In the rows, zero is written as 128.
which system made each run
Rikug, run 1 (8 x 20)
[[150 100 135 167 156 115 149  97 145 119 139 145  86 122 114 101 125 153
  112 133]
 [140 148 112 157  86  96 155 111 114  88 132 133 143 141 133 148 107  97
  133 156]
 [149 136  71 141 157 134 166 146 111 141 141 115 147 108 104 149 140 162
  122 124]
 [134 102 156 133 149 107 176 120 142 101 151 155  84 138 115  91 119 159
  139 137]
 [154 150 118 179  89  93 156 119 128 116 113 138 126 155 162 160 134 104
  123 142]
 [136 121  64 134 156 121 143 135 115  94 151 101 161  86 107 155 155 154
  128 126]
 [131 100 152 122 146 108 200 126 131 139 152 137  95 149  97  83 115 146
  169 120]
 [173 139 133 210 112 108 143  99 155 117 109 131 112 155 170 152 131 122
  106 141]]
disa, run 2 (8 x 20)
[[127 139 150  79 182 161 132 172 112 130 161  86 119 106 156 147 199 193
  161  74]
 [134 102 203 146 115  94 116  83 142 140 130 135  51 149 180 101 178 106
  157  91]
 [133 113  81 170  87 113  83  68 116 146 118  74 177 108 118 144 134  43
  138 120]
 [130 120 127  96 175 191 143 121 102 158 177  71 162 104  46  95  88 162
  149 113]
 [168 151 221 159 129 157 141 103 148 155 125 174  45 179 142  97  83 165
   93 139]
 [138 176  80 155  60 107  56  86  93 103 107 159 141 104 151 186 126  73
   64 163]
 [ 94 137  62  32 150 148 144 179  60 169 153 130 167  79  58 125 136 150
  145 114]
 [123  85 191 136 178 118 167 154 189 174 102 202  32 164 138  58 128 180
  113 128]]
bapav, run 3 (8 x 20)
[[ 86  63  86 142 156  93 155 159 187  54 123 122 183 116 103 100 108 122
  146 159]
 [129 138 134 136 157 145 204 200 163 110 123  84 175 172 151 145 116 162
  169 125]
 [159 158 130 145 145 129 131 143 124  68 151  88 135 115 184 189 187 172
  133 109]
 [132 130 132 106  99 102 139  93  75 113 175  88 124 110 134 139 178 101
  188  90]
 [157  93 119 169 154 123 142  81 129 197 140  97 100 118 114 110 166 125
  145  86]
 [158 100 140 187 141 122 137  62 143  93 158 116 112 122  94  99  95 133
  120 144]
 [159 163 109 148 112 147 174 110  98 148 147 113 157 145  78 135  69 124
  126 147]
 [160 154 100 129 156 140 156 135  97 138 149 162 102 107 100 140 130 190
   86 139]]
zofi, run 4 (8 x 20)
[[149 137 130 143 125 137 125  98 116 171 127 161  93 129 101 110 103 132
   94 137]
 [122 130 111 124 114 126 105 114 117 107 125 167 124 112 105 122  94 122
   90 159]
 [109 134 105  97 133 130 140 165 124 144 115 160 138 128 105 119 105 133
  111 147]
 [115 115 129 115 149 118 125 163 147 123 112 170  97 126 145 121 147 157
  103 133]
 [ 97 117 124 115 110  99 117 158 148  97 105 147 139 134 160 135 142 107
  135 137]
 [112 115 102 123 150 133 126 164 151 143 109 102 163 127 142 140 156 127
  141 111]
 [121 104 166 127 156 134 126 131 155 118 139 101 119 131 149 112 151 143
  153 102]
 [135 143 157 152 103 128 118 113 138 125 121 101 138 153 162 142 128 100
  142 119]]
foma, run 5 (8 x 20)
[[175 188 118 155 150 146 176 168 116  80 145 134 131 140 154 186 132 209
   91 149]
 [152 150 119 127 130  81 171 142  98  89 154 158  82 117 173 164 200 170
  133 115]
 [138 112  87 152 109  60 198 132 114 140 128 132 119 138 143 139 180 101
  174 114]
 [143  75  76 188 159  92 180 110 153 110 137 100 149 113 102 117 138 126
  151 132]
 [152 120 132 161 153 130 193 116 138  77 168  93 150 138  97 117  91 159
  152 141]
 [185 169 126 183 134 138 177 115 118 100 153 106 129 145 138 165 121 168
  119 140]
 [167 151 108 147 123 100 160  99  78  92 174 129 107 103 129 161 166 157
  130 124]
 [158 137  97 146 115  88 203 114  84 150 154 141 105 133 108 131 148 130
  151 123]]
pon, run 6 (8 x 20)
[[103  59 117 139 140 116 142 106 160 178 108 140 129 136  65  56  82  87
  142 135]
 [128 124 106 174 146 157 120 144 179 105  98 116 184 142 111 130  61 132
   86 169]
 [118 167 126  83 140 154 137 188 116  67 146 115 168 125 137 162 119 172
  126 143]
 [129 149 163  97 137 119 153 169 116 154 123 167  74 150 171 131 174 164
  138 106]
 [123 107 136 155  98  81  89  98 147 123 101 153  97 125 174 131 167  85
  119 123]
 [102  95  92 123 124 118 108 116 126 132 132  72 182 102 113 127 149  82
  167 108]
 [142 103 151 144 187 165 158 128 154 158 147  96 125 131  98  93 114 177
  142 109]
 [154 162 182 168 107 150 114 104 143 101 126 133 114 162 153 139  87 133
  101 151]]
Rikug, run 7 (8 x 20)
[[155 159 116 117 156 158  72 121  96 169 132 147  83  89 149 159 189 180
   72  99]
 [ 81  96 141  69  90  86  89  97  98 104 145 173  93 103 110  89 136  82
  142 133]
 [120 123  86 152 106 124 117 140 143 217  70 135 152 149 122 131 116  71
  113 128]
 [100  98 115 119 172 158  84 151 171  76 119 123 166 101 111 114 101 159
   93 152]
 [106 161 178  75 100 141 160 177 118 137 122 138 132 174 145 125 101 124
  158 128]
 [146 140 131 144 152 149  84 142 146 160 100 130 104 120 182 160 186 158
   89 104]
 [ 83 104 139  71 106 107  81 116 111  75 152 124 135  97 130 114 151  96
  154 120]
 [122 121 124 124 120 141 133 133 131 227 100 109 139 149 124 114 132  93
  150  97]]
foma, run 8 (8 x 20)
[[120 111 142 130 155 133 199 177 165 144 114 149 128 169 100  92  80 158
  139 146]
 [141 140 131 183 131 121 115 141 179  57 105 141 138 140 179 160 122 144
   84 162]
 [111 146 107  77 130 127 128 167  92  70 159  95 165 101 146 168 173 147
  159 113]
 [152 118 144 141 167 129 174 147 142 203 123 114  88 151 147 119 175 159
  157  84]
 [135  92 158 183 103  81 116  68 159  78 131 126 101 136 152 110 134  87
  138 135]
 [124 143  81 121 106 139 136 119  94 114 154  62 214 113  96 157 107  94
  164 128]
 [167 120 135 147 198 179 148 114 125 185 153 113  97 113  87 105 129 201
  113 102]
 [149 149 196 152  79 101 142  78 121  84 144 178  63 168 149 113  92 115
  118 154]]
pon, run 9 (8 x 20)
[[158 160  65 138 104  98 168 105  58  87 173 121 144  97 102 168 143 129
  133 141]
 [148 121 113 123 130  90 225 118  88 149 163 164  87 139  81  97 121 146
  158 127]
 [156 123  99 201  98  75 183 103 142 119 110 182 106 159 121 127  94 108
  100 173]
 [125 133  44 142 103  81 174 145 105  62 140 121 194 110 111 168 122 105
  142 162]
 [136 113 104 122 167 100 243 177 121 128 155 137 117 140 102 116 142 182
  168 122]
 [160 124 153 205 111  72 196 123 168  91 110 174  82 181 171 127 124 130
  123 157]
 [136 145  59 165  79  73 155 129 112  70 131  90 190 124 159 193 160  73
  154 142]
 [148  95  91 127 180 103 229 140 103 130 180  89 126 108  95 120 176 175
  194  92]]
disa, run 10 (8 x 20)
[[158 160 124 142 157 149 133 162 130 216  95 159  78 140 169 154 179 179
   84 103]
 [ 92  91 128 103 104  80  58  87 121  61 139 170  98  78 136 110 160  92
  116 137]
 [ 95 126  92  94  99 128 156 165 116 204  95 112 184 150 105 121 108  69
  170 120]
 [133  85 135 158 217 168 109 141 193 130 121 118 119 109 116  99 131 200
   93 123]
 [105 153 204 108  64 122  98 117 131  61 130 143 123 165 167 123  92  87
  139 151]
 [142 169  68 134 122 153 109 158 106 196  99  89 178 113 151 189 170 114
  117 102]
 [110  85 161  77 184 142 107 114 122 104 176 126  85  79 107  82 157 180
  142  99]
 [127 130 184 151  69 107 135 103 149 180  92 154  90 191 159 103 104  62
  144 128]]
bapav, run 11 (8 x 20)
[[113 103 131 110 120  96 107  98 109  74 160 130 110  92 133 118 163 113
  146 117]
 [131 113 126 144 119 121 158 118 132 195 116 105 135 152 117 111 126  92
  163 107]
 [149 108 114 175 172 142 112 105 156 104 133 115 127 109 121 128 129 165
   94 133]
 [130 147 156 113 103 132 159 114 102  98 161 117 138 145 108 122  86 120
  152 141]
 [156 157  99 145 136 144 141 140 111 186 117 130 121 128 133 156 142 148
  106 118]
 [123 116 129 120 127 102 119 103 115  82 150 161  93 103 121 114 138 138
  117 140]
 [126 132 117 132  96 107 161 134 120 169 109 137 135 153 122 124 112  87
  146 133]
 [132 109  86 148 166 132 116 141 149 119 117 134 139 100 122 137 144 155
   96 135]]
zofi, run 12 (8 x 20)
[[ 82 145 126  81  88 113 151 186 133  84 111 165 164 158 128 130  82 106
  138 171]
 [125 139  86 119 170 137 135 201 142 165  96 143 131 117 162 161 181 176
  103 114]
 [ 88  86 163  93 129  92 104 138 148  67 142 136 106 111 166 110 179 119
  167 112]
 [124 125 118 159  98 111 145 149 156 171  84  95 165 167 166 143 138  72
  157 115]
 [143  97 118 156 186 160  97 112 154 105 149  61 154  90 126 135 160 160
  126 101]
 [128 139 211 112 106 146 148 107 120 117 160  99 118 166 128  99  93 114
  177 115]
 [179 178 118 181 108 154 105  99 113 173 112 118 123 137 153 170 134 126
   86 125]
 [116 121 114  89 126 144  84  86  81  95 175 112 140  76  83 118 121 123
  124 126]]

runs to name
run 13 (2 x 20)
[[163 165 170 138 129 167  77  95 107 130 149  76 119 119 170 164 165 145
  120  93]
 [126 142 154  98  86 144  83  69  74 156 158 100 126 116 114 122 123  78
  153 103]]
 : zofi
run 14 (2 x 20)
[[145 148  51 147 122  84 198 182 113 197  91 184 115 144 140 162 166 133
  112 135]
 [112  80  74 146 142  52 155 141 151  39 135 174 114  94 138 130 170 143
  122 153]]
 : bapav
run 15 (2 x 20)
[[141 168 198  90 125 155 149 149  98 158 149 122  88 160 159 131 149 157
  159  92]
 [148 147 127 157  87 107  73  77 107 139 118 136  99 115 174 158 173  90
  106 114]]
 : zofi
run 16 (2 x 20)
[[105 148  83  94 128 157 114 157 107 105 134  94 201 103 107 155 112 128
  130 135]
 [129 130 180  99 170 153 160 169 140 154 136 141  88 148 137 107 141 190
  136 105]]
 : disa
run 17 (2 x 20)
[[157 127 100 149 132 103 162  95  98 113 161 148 101 106  97 124 134 148
  117 140]
 [148 144  98 146 109  98 193 124 102 124 139 154 120 142 102 129 107 129
  129 153]]
 : foma
run 18 (2 x 20)
[[122 131 104 136 101  93 160 149 131 164  91 189 110 151 126 122 111 104
  108 152]
 [102 104  77 132 136 102 115 151 149  86 111 151 154 103 123 138 131 127
  102 157]]
 : foma
run 19 (2 x 20)
[[107 113 111 156 134 136 157 189 195 184  62 123 178 176 137 125  94 106
  130 139]
 [107  88 140 136 177 147  65 133 185  42 131 108 144  92 150 125 141 164
  102 137]]
 : foma
run 20 (2 x 20)
[[ 97 105 107 100 166 151 147 171 148 112 133  98 187 121  88 108  94 147
  143 135]
 [142 150 179 131 156 151 164 175 154 120 129 127 110 163 167 139 134 187
  131 119]]
 : bapav
run 21 (2 x 20)
[[123 112 126 114 114  93 127  96 103 137 140 170  83 112 109 103 141 113
  122 130]
 [127 118  94 159 105 100 128 116 136 150 100 150 137 132 119 127 114  90
  111 148]]
 : Rikug
run 22 (2 x 20)
[[114  85 123 157 163 127 123 150 186 155  96 101 141 133 156 118 161 124
  142 108]
 [128 111 166 152 147 146 105 120 170  78 135  72 151 130 156 128 133 132
  144 115]]
 : pon
run 23 (2 x 20)
[[136 119  98 127 135 103 133 106  97 115 155 136 103  92 122 134 174 142
  129 116]
 [126  99 117 141 118  93 159 103 126 140 132 138 115 130 104 100 127 104
  149 129]]
 : Rikug
run 24 (2 x 20)
[[123 163  39 114 105 105 142 176  93 109 120  98 195 105 156 207 183 110
  142 126]
 [132  68 115 122 214 122 175 149 143 171 151 119  85  99 106  89 193 194
  155  79]]
 : foma
run 25 (2 x 20)
[[126  91 160 157 117  89 140  92 153  94 135 132 104 144 139 101 130 102
  155 127]
 [152 145  90 174 109 127 140 117 125 123 122  80 183 129 137 169 128  99
  136 130]]
 : Rikug
run 26 (2 x 20)
[[143 156 125 125  94  98 156 116  85 117 150 136 112 132 143 150 155 118
  149 123]
 [147 115  97 147 123  94 157 104 107 151 138 136 106 119 114 122 151 118
  138 117]]
 : pon
run 27 (2 x 20)
[[137 143 150 134 112 116 128 140 132 203  90 169  76 155 167 131 155 121
  115 113]
 [101 102  95 131 126 110  58 119 147  76 115 129 148  85 150 144 161 108
  100 137]]
 : Rikug
run 28 (2 x 20)
[[155 127 177 193 167 140 125 133 200 129  93 166  72 156 168 118 118 182
   72 145]
 [ 92 158 119 100  77 124  72 144 122  28 123 118 194 119 155 168 106  91
  115 162]]
 : zofi
run 29 (2 x 20)
[[138 147  91 129 135 133 170 164 119 180 109 146 138 139 113 136 120 140
  116 131]
 [127 114 125 138 137 104 128 128 142  70 136 163 106 118 130 125 128 152
  104 153]]
 : pon
run 30 (2 x 20)
[[158 130 121 175  88 119 144  55 102 151 146  90 147 137  92 124  97  71
  154 126]
 [171 146 102 156 158 169 152  93  99 150 165 101 140 109  62 125  84 163
  109 133]]
 : disa
run 31 (2 x 20)
[[126 145 101 107 148 153 144 151 116 131 128 179 129 121  72 110  65 168
   76 170]
 [119 158 130 112 115 116 142 179 136 117  99 213  97 149 147 135 110 153
   80 168]]
 : disa
run 32 (2 x 20)
[[111 131 201  82 104 137 143 124 111 156 146 103 115 165 135  96 121  99
  195  96]
 [162 138 138 184 134 163  62  85 145 175 108  96 119 122 160 147 148 121
   91 105]]
 : Rikug
